In the data rows, 50 means zero.
Here is a table of points, one per row:
c(51, 67, 59, 57, 39, 54, 80, 53, 36, 68, 41, 57, 67, 34, 41, 39, 42, 50, 46, 43, 55, 58, 49, 34,
  41, 63, 61, 25, 42, 86, 61, 56)
c(44, 45, 44, 39, 58, 75, 59, 29, 42, 72, 50, 61, 49, 91, 55, 76, 65, 37, 63, 59, 40, 39, 35, 53,
  48, 52, 31, 63, 44, 78, 42, 37)
c(43, 71, 50, 65, 55, 38, 43, 54, 43, 45, 36, 51, 67, 34, 64, 34, 35, 49, 52, 54, 77, 45, 55, 36,
  40, 57, 57, 42, 43, 86, 46, 40)
c(54, 48, 44, 46, 61, 45, 60, 52, 36, 61, 49, 40, 44, 38, 39, 57, 41, 70, 55, 36, 59, 59, 46, 59,
  51, 60, 45, 65, 54, 56, 51, 39)
c(62, 82, 75, 46, 56, 51, 66, 72, 61, 61, 44, 44, 42, 42, 47, 41, 44, 67, 41, 91, 58, 67, 46, 51,
  39, 32, 48, 60, 45, 36, 71, 59)
c(42, 46, 46, 30, 52, 53, 33, 59, 45, 70, 29, 37, 37, 59, 51, 53, 32, 56, 50, 36, 76, 49, 51, 49,
  38, 56, 35, 39, 42, 28, 47, 49)
c(47, 56, 49, 36, 50, 43, 43, 41, 87, 62, 63, 38, 61, 29, 45, 45, 90, 52, 59, 46, 36, 37, 72, 31,
  44, 86, 29, 46, 58, 33, 44, 56)
c(44, 53, 48, 37, 52, 75, 42, 38, 39, 69, 43, 63, 43, 71, 48, 66, 60, 34, 67, 53, 33, 44, 36, 50,
  51, 40, 41, 63, 48, 60, 35, 27)
c(41, 42, 60, 66, 29, 28, 30, 32, 34, 38, 31, 75, 28, 47, 48, 61, 43, 31, 87, 45, 37, 31, 36, 44,
  44, 38, 17, 82, 41, 40, 70, 81)
c(31, 51, 50, 67, 47, 98, 51, 51, 42, 23, 31, 76, 38, 61, 17, 62, 59, 40, 38, 45, 36, 22, 48, 43,
  51, 46, 57, 43, 66, 40, 37, 29)
c(95, 36, 43, 39, 55, 68, 46, 70, 76, 36, 53, 73, 32, 48, 68, 57, 66, 50, 38, 46, 75, 35, 80, 48,
  50, 45, 38, 43, 45, 51, 43, 61)
c(35, 48, 49, 54, 64, 64, 42, 41, 49, 30, 44, 70, 50, 65, 41, 59, 54, 32, 28, 39, 41, 49, 48, 59,
  36, 43, 49, 28, 68, 46, 59, 45)
c(43, 25, 54, 53, 66, 52, 41, 57, 50, 53, 49, 45, 48, 56, 51, 47, 48, 53, 39, 52, 70, 64, 43, 25,
  69, 42, 62, 53, 69, 50, 49, 46)
c(68, 46, 38, 65, 22, 63, 49, 40, 57, 21, 29, 30, 71, 38, 77, 32, 68, 31, 37, 43, 57, 51, 68, 45,
  44, 56, 21, 44, 26, 18, 50, 38)
c(83, 55, 51, 76, 29, 71, 54, 49, 81, 36, 38, 33, 60, 44, 87, 44, 80, 25, 41, 37, 60, 65, 86, 46,
  47, 72, 26, 50, 40, 35, 27, 59)
c(42, 41, 56, 47, 54, 46, 46, 43, 49, 52, 87, 37, 49, 22, 41, 28, 49, 31, 65, 42, 30, 45, 40, 73,
  82, 52, 61, 43, 20, 36, 32, 44)
c(52, 57, 51, 57, 29, 41, 51, 30, 51, 65, 88, 54, 47, 40, 56, 59, 46, 55, 38, 65, 55, 63, 65, 81,
  93, 73, 74, 42, 53, 55, 44, 46)
c(54, 80, 66, 36, 58, 52, 79, 72, 59, 52, 40, 58, 43, 37, 58, 32, 52, 79, 36, 87, 72, 77, 37, 61,
  37, 53, 46, 61, 51, 58, 65, 59)
c(49, 37, 50, 61, 88, 62, 38, 57, 45, 47, 56, 68, 61, 53, 66, 63, 45, 32, 47, 56, 57, 56, 58, 51,
  35, 52, 61, 33, 78, 45, 56, 45)
c(45, 68, 40, 64, 45, 34, 23, 56, 40, 28, 39, 37, 60, 41, 68, 40, 37, 38, 49, 59, 67, 40, 57, 49,
  39, 41, 61, 43, 48, 81, 54, 41)
c(45, 46, 74, 43, 34, 33, 66, 40, 43, 24, 63, 93, 61, 65, 52, 99, 56, 36, 77, 42, 53, 61, 40, 38,
  40, 52, 94, 81, 31, 31, 58, 67)
c(76, 42, 43, 28, 48, 52, 41, 59, 66, 34, 41, 64, 34, 50, 61, 48, 50, 53, 30, 36, 54, 18, 59, 41,
  47, 35, 34, 41, 42, 31, 51, 46)
c(31, 39, 44, 51, 60, 65, 30, 30, 52, 22, 36, 43, 23, 45, 49, 38, 33, 38, 47, 60, 67, 63, 45, 32,
  67, 42, 65, 35, 72, 34, 52, 38)
c(51, 38, 32, 54, 59, 63, 40, 36, 53, 56, 55, 45, 42, 59, 32, 44, 35, 48, 48, 37, 66, 66, 47, 54,
  64, 36, 57, 72, 61, 52, 49, 43)
c(48, 32, 32, 52, 59, 58, 45, 38, 54, 63, 43, 51, 53, 69, 28, 59, 43, 40, 40, 45, 61, 56, 43, 40,
  56, 36, 50, 57, 58, 59, 48, 43)
c(53, 43, 49, 33, 54, 46, 63, 52, 32, 62, 49, 34, 43, 69, 39, 52, 46, 62, 58, 37, 68, 58, 56, 65,
  58, 53, 48, 58, 58, 54, 54, 42)
c(53, 47, 46, 41, 47, 46, 71, 54, 41, 62, 53, 41, 48, 68, 49, 54, 33, 64, 64, 42, 52, 45, 40, 78,
  50, 69, 27, 71, 54, 51, 35, 34)
c(51, 47, 46, 71, 54, 41, 43, 46, 41, 38, 41, 36, 70, 43, 74, 30, 44, 38, 55, 75, 67, 27, 71, 49,
  35, 32, 76, 44, 58, 64, 48, 46)
c(39, 49, 55, 38, 49, 42, 60, 72, 51, 50, 50, 36, 41, 57, 55, 44, 36, 70, 37, 45, 47, 66, 43, 47,
  49, 47, 46, 52, 66, 61, 44, 61)
c(28, 53, 52, 63, 28, 56, 32, 49, 55, 78, 48, 49, 59, 38, 58, 39, 53, 49, 32, 45, 67, 34, 63, 37,
  44, 81, 35, 44, 30, 49, 52, 42)
c(31, 66, 52, 36, 32, 56, 49, 54, 67, 49, 81, 47, 61, 48, 59, 40, 26, 63, 39, 69, 23, 50, 66, 33,
  51, 65, 67, 44, 38, 61, 44, 54)
c(35, 40, 78, 54, 43, 33, 56, 36, 49, 19, 47, 87, 53, 61, 42, 86, 45, 32, 84, 43, 48, 54, 44, 41,
  41, 49, 75, 81, 24, 34, 54, 66)
c(88, 34, 47, 27, 52, 65, 36, 64, 84, 43, 36, 67, 27, 57, 68, 44, 58, 51, 30, 37, 61, 31, 62, 40,
  50, 48, 49, 44, 24, 48, 36, 67)
c(45, 35, 39, 38, 54, 74, 58, 26, 40, 69, 38, 52, 45, 80, 41, 72, 53, 37, 60, 61, 54, 40, 33, 53,
  47, 54, 35, 59, 47, 76, 41, 42)
c(46, 38, 44, 59, 47, 59, 45, 65, 26, 57, 93, 39, 42, 26, 44, 31, 62, 32, 67, 47, 26, 42, 48, 75,
  79, 70, 68, 53, 30, 43, 43, 44)
c(47, 68, 37, 62, 49, 81, 43, 52, 42, 39, 57, 65, 37, 55, 44, 41, 52, 39, 47, 36, 38, 49, 49, 25,
  82, 41, 70, 66, 86, 31, 43, 43)
c(74, 66, 77, 60, 54, 51, 58, 67, 65, 45, 38, 30, 41, 42, 41, 47, 40, 57, 47, 99, 40, 70, 38, 46,
  45, 44, 50, 62, 42, 34, 67, 70)
c(49, 42, 42, 60, 36, 46, 41, 37, 33, 41, 15, 27, 65, 36, 58, 50, 65, 43, 37, 52, 16, 44, 79, 55,
  45, 27, 71, 44, 45, 55, 49, 50)
c(37, 55, 43, 28, 32, 37, 35, 34, 42, 40, 68, 26, 62, 29, 28, 52, 75, 40, 33, 48, 44, 27, 30, 41,
  34, 44, 43, 37, 41, 43, 34, 66)
c(57, 36, 67, 89, 45, 39, 39, 36, 37, 55, 48, 78, 44, 64, 49, 70, 56, 49, 89, 56, 42, 48, 57, 44,
  52, 51, 32, 88, 45, 48, 84, 85)
c(47, 54, 58, 49, 34, 37, 35, 44, 48, 57, 82, 38, 55, 52, 53, 40, 58, 47, 31, 57, 31, 49, 55, 32,
  56, 59, 73, 45, 44, 46, 41, 50)
c(83, 40, 35, 43, 61, 62, 43, 70, 54, 40, 60, 70, 46, 46, 72, 60, 61, 51, 41, 54, 73, 28, 71, 44,
  51, 32, 27, 39, 54, 35, 52, 54)
c(44, 48, 43, 50, 36, 38, 59, 53, 38, 52, 69, 60, 40, 64, 51, 58, 63, 78, 63, 44, 40, 66, 42, 42,
  35, 35, 35, 37, 39, 36, 25, 54)
c(51, 36, 50, 72, 49, 58, 47, 35, 41, 38, 32, 31, 75, 38, 77, 46, 66, 60, 43, 56, 30, 35, 67, 51,
  48, 35, 74, 46, 50, 64, 59, 48)
c(54, 52, 40, 49, 44, 35, 53, 28, 42, 60, 73, 47, 42, 36, 41, 26, 42, 42, 44, 45, 35, 47, 43, 66,
  68, 66, 64, 39, 28, 54, 42, 39)
c(54, 47, 49, 36, 63, 43, 32, 60, 28, 34, 33, 69, 55, 53, 46, 61, 51, 42, 32, 46, 25, 54, 50, 55,
  47, 48, 47, 32, 63, 41, 44, 61)
c(42, 36, 52, 30, 52, 41, 57, 60, 45, 50, 51, 50, 48, 63, 43, 43, 36, 62, 44, 34, 27, 61, 48, 34,
  42, 37, 42, 45, 53, 51, 52, 47)
c(54, 42, 55, 46, 55, 55, 52, 42, 44, 55, 60, 36, 53, 57, 50, 36, 53, 59, 57, 35, 69, 62, 38, 69,
  89, 45, 60, 73, 75, 44, 56, 45)
c(76, 44, 51, 50, 32, 45, 26, 72, 99, 68, 43, 68, 52, 66, 33, 48, 80, 77, 88, 43, 36, 33, 41, 78,
  47, 69, 55, 35, 52, 50, 39, 56)
c(41, 38, 55, 40, 53, 51, 52, 62, 38, 56, 52, 32, 38, 65, 46, 46, 40, 60, 52, 38, 72, 56, 55, 66,
  60, 60, 40, 63, 56, 48, 55, 38)
c(48, 37, 34, 32, 52, 48, 76, 42, 36, 59, 46, 41, 45, 60, 46, 55, 34, 55, 63, 46, 53, 55, 45, 71,
  47, 65, 35, 68, 50, 64, 47, 39)
c(63, 65, 45, 23, 54, 46, 38, 34, 99, 58, 52, 33, 38, 31, 51, 35, 93, 40, 71, 41, 30, 45, 75, 42,
  37, 95, 38, 42, 52, 41, 45, 59)
c(61, 36, 46, 53, 81, 50, 39, 58, 39, 42, 50, 70, 59, 49, 65, 63, 45, 40, 38, 61, 43, 48, 49, 44,
  42, 54, 52, 38, 76, 44, 53, 42)
c(42, 45, 46, 72, 84, 77, 52, 25, 50, 42, 52, 65, 48, 54, 59, 54, 37, 47, 45, 48, 64, 43, 58, 49,
  26, 48, 66, 30, 84, 34, 50, 50)
c(45, 72, 62, 48, 58, 49, 71, 75, 68, 60, 43, 47, 47, 45, 49, 39, 51, 60, 41, 78, 63, 75, 42, 62,
  37, 37, 45, 64, 47, 50, 70, 64)
c(61, 38, 47, 39, 73, 41, 30, 53, 35, 35, 37, 73, 57, 41, 54, 56, 34, 42, 32, 54, 27, 49, 51, 51,
  37, 44, 44, 36, 67, 36, 50, 38)
c(49, 53, 49, 47, 40, 39, 43, 33, 44, 44, 77, 37, 62, 47, 35, 30, 66, 51, 26, 41, 36, 40, 43, 37,
  31, 55, 59, 49, 35, 53, 42, 58)
c(51, 44, 56, 47, 69, 55, 30, 58, 37, 33, 44, 69, 57, 64, 51, 63, 57, 47, 34, 45, 32, 57, 50, 55,
  47, 56, 50, 33, 68, 51, 58, 51)
c(52, 34, 52, 38, 56, 43, 62, 57, 40, 50, 51, 43, 39, 59, 40, 38, 45, 57, 52, 36, 55, 66, 47, 52,
  53, 49, 52, 60, 59, 56, 52, 35)
c(44, 71, 46, 62, 50, 46, 56, 56, 39, 58, 31, 47, 74, 31, 51, 52, 40, 56, 45, 26, 68, 42, 52, 33,
  50, 67, 55, 38, 37, 92, 61, 51)
c(59, 48, 64, 79, 57, 31, 47, 39, 53, 51, 43, 62, 47, 60, 38, 63, 29, 32, 72, 67, 29, 45, 56, 42,
  48, 44, 30, 80, 34, 35, 82, 73)
c(47, 51, 50, 53, 29, 44, 54, 30, 46, 63, 72, 47, 45, 30, 43, 41, 38, 46, 44, 44, 54, 44, 53, 80,
  78, 70, 61, 40, 43, 56, 44, 48)
c(45, 59, 53, 43, 55, 36, 70, 61, 48, 57, 39, 54, 50, 66, 50, 59, 46, 71, 48, 30, 20, 60, 41, 37,
  55, 36, 34, 31, 39, 54, 33, 55)
c(36, 50, 42, 72, 74, 86, 46, 29, 49, 38, 40, 58, 39, 59, 58, 50, 46, 50, 43, 35, 61, 42, 46, 45,
  55, 47, 74, 28, 76, 33, 63, 56)
c(39, 49, 47, 49, 45, 31, 68, 54, 49, 50, 55, 55, 37, 61, 47, 59, 50, 68, 55, 40, 30, 57, 43, 39,
  43, 33, 30, 38, 42, 43, 20, 51)
c(60, 68, 72, 58, 59, 47, 65, 67, 58, 55, 43, 30, 49, 52, 36, 55, 39, 56, 52, 81, 44, 60, 48, 43,
  43, 37, 40, 60, 38, 30, 76, 60)
c(47, 58, 46, 42, 51, 84, 42, 36, 45, 61, 62, 51, 61, 64, 41, 36, 39, 43, 74, 39, 67, 57, 53, 77,
  91, 37, 57, 77, 71, 40, 41, 61)
c(55, 39, 57, 54, 30, 57, 73, 43, 57, 65, 72, 39, 56, 9, 54, 72, 43, 38, 66, 28, 26, 57, 27, 52,
  27, 28, 70, 66, 50, 68, 62, 48)
Along one direction, these points spread out more than along any other. Take the direction at right angles to it along which they spread out most. Go by this last direction. For each point below, how far along it does it lie, from 0 to 99? 50 is the average, and the first point above lies past it. One standard deviation of the points above along it is 16.
c(33, 66, 59, 42, 62, 38, 78, 74, 56, 64, 45, 57, 44, 48, 56, 36, 65, 64, 41, 66, 70, 71, 50, 74,
  59, 49, 52, 73, 61, 58, 62, 59) -> 66
c(48, 57, 38, 36, 50, 73, 36, 34, 40, 57, 49, 61, 46, 69, 46, 62, 59, 41, 62, 50, 30, 51, 34, 41,
  53, 33, 41, 60, 53, 56, 43, 31) -> 45
c(48, 39, 48, 37, 52, 44, 60, 51, 37, 59, 38, 32, 43, 31, 34, 54, 31, 59, 53, 36, 60, 53, 38, 57,
  45, 54, 39, 60, 54, 52, 43, 43) -> 63
c(44, 74, 59, 50, 72, 41, 82, 72, 55, 68, 46, 32, 49, 62, 46, 63, 51, 60, 40, 32, 72, 63, 43, 54,
  39, 51, 38, 51, 43, 67, 70, 50) -> 62
c(40, 52, 51, 59, 21, 45, 48, 33, 56, 69, 65, 53, 51, 33, 54, 45, 35, 47, 30, 44, 62, 48, 53, 70,
  67, 75, 52, 38, 46, 54, 51, 41) -> 69
c(36, 43, 50, 30, 52, 22, 62, 61, 48, 49, 38, 32, 28, 52, 49, 29, 42, 46, 40, 46, 62, 60, 34, 56,
  57, 45, 46, 55, 62, 48, 47, 40) -> 60
c(50, 52, 42, 58, 22, 27, 59, 44, 37, 64, 47, 47, 52, 41, 49, 27, 35, 31, 44, 56, 70, 50, 45, 25,
  49, 59, 70, 25, 53, 59, 59, 35) -> 58
c(78, 75, 66, 66, 58, 50, 67, 70, 64, 36, 48, 34, 54, 50, 30, 69, 30, 48, 52, 99, 31, 57, 47, 40,
  59, 49, 31, 51, 35, 35, 89, 80) -> 56
c(61, 41, 26, 45, 29, 46, 33, 67, 85, 54, 47, 61, 45, 63, 39, 48, 71, 77, 78, 46, 36, 46, 34, 66,
  38, 65, 48, 39, 38, 43, 42, 58) -> 59
c(51, 43, 43, 77, 50, 48, 44, 43, 41, 39, 35, 35, 69, 33, 64, 46, 55, 47, 46, 66, 50, 33, 76, 51,
  40, 31, 74, 46, 58, 62, 48, 42) -> 37
c(59, 66, 55, 72, 54, 39, 35, 60, 45, 31, 59, 44, 78, 54, 77, 34, 41, 43, 64, 75, 76, 36, 74, 52,
  40, 37, 69, 44, 66, 78, 58, 41) -> 40
c(45, 54, 54, 39, 43, 39, 38, 29, 42, 42, 71, 36, 64, 33, 23, 42, 77, 51, 30, 45, 44, 37, 44, 43,
  32, 48, 51, 48, 36, 53, 31, 58) -> 61
c(29, 53, 24, 47, 52, 42, 60, 69, 69, 69, 43, 46, 55, 68, 53, 53, 46, 67, 66, 45, 52, 44, 40, 78,
  50, 70, 45, 65, 37, 26, 37, 48) -> 67
c(45, 42, 68, 29, 52, 43, 54, 69, 54, 49, 53, 43, 46, 45, 64, 42, 47, 73, 49, 75, 54, 76, 42, 39,
  70, 43, 57, 40, 75, 47, 40, 59) -> 56
c(31, 37, 45, 42, 28, 36, 61, 51, 47, 42, 67, 69, 41, 54, 42, 49, 68, 73, 68, 47, 42, 58, 40, 39,
  39, 21, 26, 33, 33, 34, 34, 45) -> 57
c(43, 77, 46, 68, 61, 32, 41, 55, 52, 43, 42, 37, 75, 33, 59, 75, 48, 44, 43, 26, 68, 35, 53, 41,
  57, 46, 41, 37, 38, 99, 64, 35) -> 49
